Rotation paths and how fast each direction turns (degrees a step):
Each turn is a multiple of 5 degrees from 10 to 175, or 0.
Each row of a path follows its step; steps can be skipped.

step 0: [ -5.7   2.3   1.5 -16.1 -15.3  -3.9   1.4  -9.4  12.3 -15.5 -24.5 -27.1
  -4.3  11.8 -19.0 -12.5  -4.4  -2.6   2.4 -31.7  -5.9 -25.6 -10.3 -21.7
  -3.5 -21.1  22.2   6.6  38.7   0.8   6.6  -9.1   0.4  13.8  12.6 -17.1
   5.2  15.9  16.5  33.5   1.4 -10.7]
step 1: [ 11.8   1.9 -10.2  -8.2  -1.1  -6.9   3.5   9.6  -4.3   0.2  48.9  22.2
  -6.9 -30.4 -33.7  -4.6  24.5  11.2   2.1  19.9  -1.3  21.8   1.6   6.3
  13.3   8.9   7.6  -1.5  -6.5 -14.3   0.2  19.6  23.3 -11.8 -14.8  -1.9
   8.3 -25.1   3.1 -15.8  10.1  17.9]
step 2: [  4.5 -11.3  -7.7  17.1  24.1   0.2 -13.6  16.2  34.3  21.2 -32.3   4.1
   3.2  14.4  27.0   4.9 -13.4 -24.5 -10.7  -3.3  -8.3  -6.3   1.5  23.0
   2.6   2.5 -15.0 -15.5 -19.5  -7.5  21.4 -29.8 -10.2  11.4   7.8  -0.9
 -13.7 -13.5  -5.7  18.3 -17.8   7.3]
step 3: [-17.4   5.0   4.8   6.0 -18.7  -7.5   1.2 -31.3 -33.9   6.1   2.7  14.1
   1.0   3.6   0.5 -10.2  -6.9  -8.4   7.0  -1.4  14.6  -4.0  -3.8 -18.0
 -33.0   4.8   7.2  20.2  23.0 -13.2 -23.2  16.5   3.2 -21.3 -21.5  20.7
   8.1  31.9  18.1   3.7 -24.6  -6.6]
step 4: [  2.5  26.6  -1.8  13.1  16.8  17.9   9.9   8.3  10.5 -20.2  16.0 -20.0
  -9.2  -7.6   9.3  17.7   9.0   8.9  -0.4  13.7 -20.1   7.8  27.0   6.4
  23.1 -11.3  -2.2   8.0  -1.2  19.4   9.1  36.5   6.7   8.6   9.3 -32.4
  -6.9 -13.5 -15.8  17.8  20.7 -22.1]
step 5: [ 19.0 -32.6  16.3  -3.2 -16.8  -3.4  18.6  -4.8   4.5 -12.5 -10.4  -4.5
 -12.4   2.3  -9.1  -4.5  -5.2 -18.1  -1.1  20.8  28.2  -0.2 -35.0 -10.4
   2.0  18.6 -21.0 -15.1 -19.6 -14.4   4.4 -24.1  -3.4  36.3   5.2  24.0
   1.8   2.2  -1.2 -18.8   1.4  12.8]
step 6: [-26.6  -1.9  -0.5 -21.2   6.7 -36.1 -24.8   0.8   0.4  15.3  -3.9  21.6
   1.6   0.3  -0.1   1.7   1.4  28.1  12.1 -27.2 -29.9  16.9  -3.6   8.8
   2.8 -24.1  12.3  29.5   1.1  -5.1  -6.0  -8.1 -20.0  -7.0  -3.8 -18.8
  -4.4  29.9   5.2   5.8  -2.9 -10.9]
step 7: [  5.3  -3.4 -20.0   4.4 -23.8   6.0  37.1  19.7  -2.7  -5.6   1.7  -9.4
  20.8  -4.8  -4.8   7.2  -2.7  -7.1 -23.1  15.3  -9.6  -2.5  23.0  -0.8
 -11.3  23.3   5.5 -25.2  -2.6  10.8 -16.7   8.0  20.6 -34.0  -2.8   8.0
 -18.2 -33.9  -1.1 -14.7   0.4 -21.2]
step 8: [  4.7  23.0  22.2   9.0  25.6   9.1 -20.7 -16.6  24.2 -15.6 -16.1  -4.8
  11.9  19.0  24.1 -22.2   9.2 -18.8  19.9  -8.6  34.4  -0.4  -8.5   7.4
   0.6 -10.0  12.5   1.5  -0.6  -6.3   9.6  -9.8   6.4   8.5   7.7  -3.3
   5.8  18.8 -28.8 -20.3  10.7  22.4]
step 10: [  6.1   6.2   6.2   3.4  -8.4   9.9  21.2  42.9 -21.7  16.4   4.8  -7.5
  18.9 -12.7  13.0  -0.9  33.9 -18.4 -14.8   6.2 -11.6   0.1  17.4   2.7
   9.9 -17.9   0.2   1.1   7.4  -7.6 -24.3  -9.7 -29.1  11.2  29.0 -12.9
   1.1  -7.4  -9.4  14.6  19.9  13.2]
step 11: [ 28.7 -21.0 -11.4 -14.5  -6.1  14.5 -14.1 -29.3   2.4  -9.0  -6.3 -12.4
  -0.2   4.2 -24.2 -24.9  -5.0   5.1  13.7 -10.8  20.7 -13.2 -36.7  19.0
   7.4   9.1  -6.4   5.9  -1.9  16.2   2.4 -11.2  23.7 -19.4  -6.5  -2.0
 -35.4   6.9  -2.8   7.0 -20.3   3.7]
[ -6.1   0.9  -9.9   3.3  -0.6  -0.4  -0.9  -2.8  -3.9  -6.2   6.3   8.5
   1.8  -8.5   4.1 -11.0  -3.3  12.7  -8.9   5.1  -3.9  -2.6   2.7   8.4
   0.9  -5.2  -0.3   4.7  -2.9  10.0  13.0   2.5   0.9   4.5  -3.4   1.9
  -5.8   1.7   0.0  -3.7  -0.7   0.8]  140
[ -0.4  -2.6   0.9   3.0  -5.9   3.0  -2.4  10.3  -0.9  -6.0   0.1 -11.8
   2.6   5.6  -2.2  -5.0   1.9  -2.0   3.3   5.5   3.6  -5.5   6.7   5.3
 -11.6  -2.8  -3.7  11.6  -8.7  -7.6   6.0 -10.1  -0.9   3.5   1.5   2.4
   2.7  -7.2  -7.7  -0.1  -6.0  -2.6]  130
[ -1.8  -7.2  -5.1   2.6  -6.1  -0.2   7.5   5.1   2.3 -10.6  -6.8   0.8
   0.2  -8.2  10.0  -5.7  -5.0   2.3  -8.4  -7.6   8.4  -3.0  -0.1 -10.3
  -1.3  -0.5   0.0  -0.6   2.3 -12.9  -6.8   5.7  -3.4   2.3  -4.3   2.2
   3.3  -6.3   4.0   0.1   2.9   6.6]  155
[ -3.0  -7.7  10.8   7.4  -1.5   4.3   2.9  -2.2 -10.2   2.0   7.2  -4.1
   7.0  -1.0   2.5   9.1  -0.9   4.5   2.6   0.3   9.3  -4.0  -9.1  -0.6
   3.2 -14.3  -4.8  -0.2  -2.1   3.6  -3.0   3.0  -0.3   8.8   1.5  -8.7
  -4.8  -3.6   6.3   1.8  -1.5  -4.5]  65
[  6.2   3.3  -0.3  -0.9  -1.8  11.9   2.4  -2.7  -9.1  -5.3  -5.2  -5.4
 -13.1  -1.6   0.8   2.9   4.3   3.8   0.5   4.3  -0.2   1.0   2.5  -6.9
   1.4   3.0  -7.5   7.5   2.5   6.2   1.6   4.9 -11.5   7.8   8.8   3.9
   5.8  10.1  -1.7   3.4   6.1   1.2]  70
[  3.0   4.4  -6.4  -3.3  -3.8  -1.3  -7.0  -1.9   8.0  -4.8  -1.0   0.4
   7.5   9.3   0.7  -3.8  -6.4   5.6   5.5   4.3   2.2   4.4   7.6  -6.8
   0.6  -0.3 -13.7  -5.9   5.9   0.0   3.4  -3.2  -7.1  -0.4   2.6 -14.1
  -6.6  -1.7   7.0   7.2  -0.2   0.8]  170
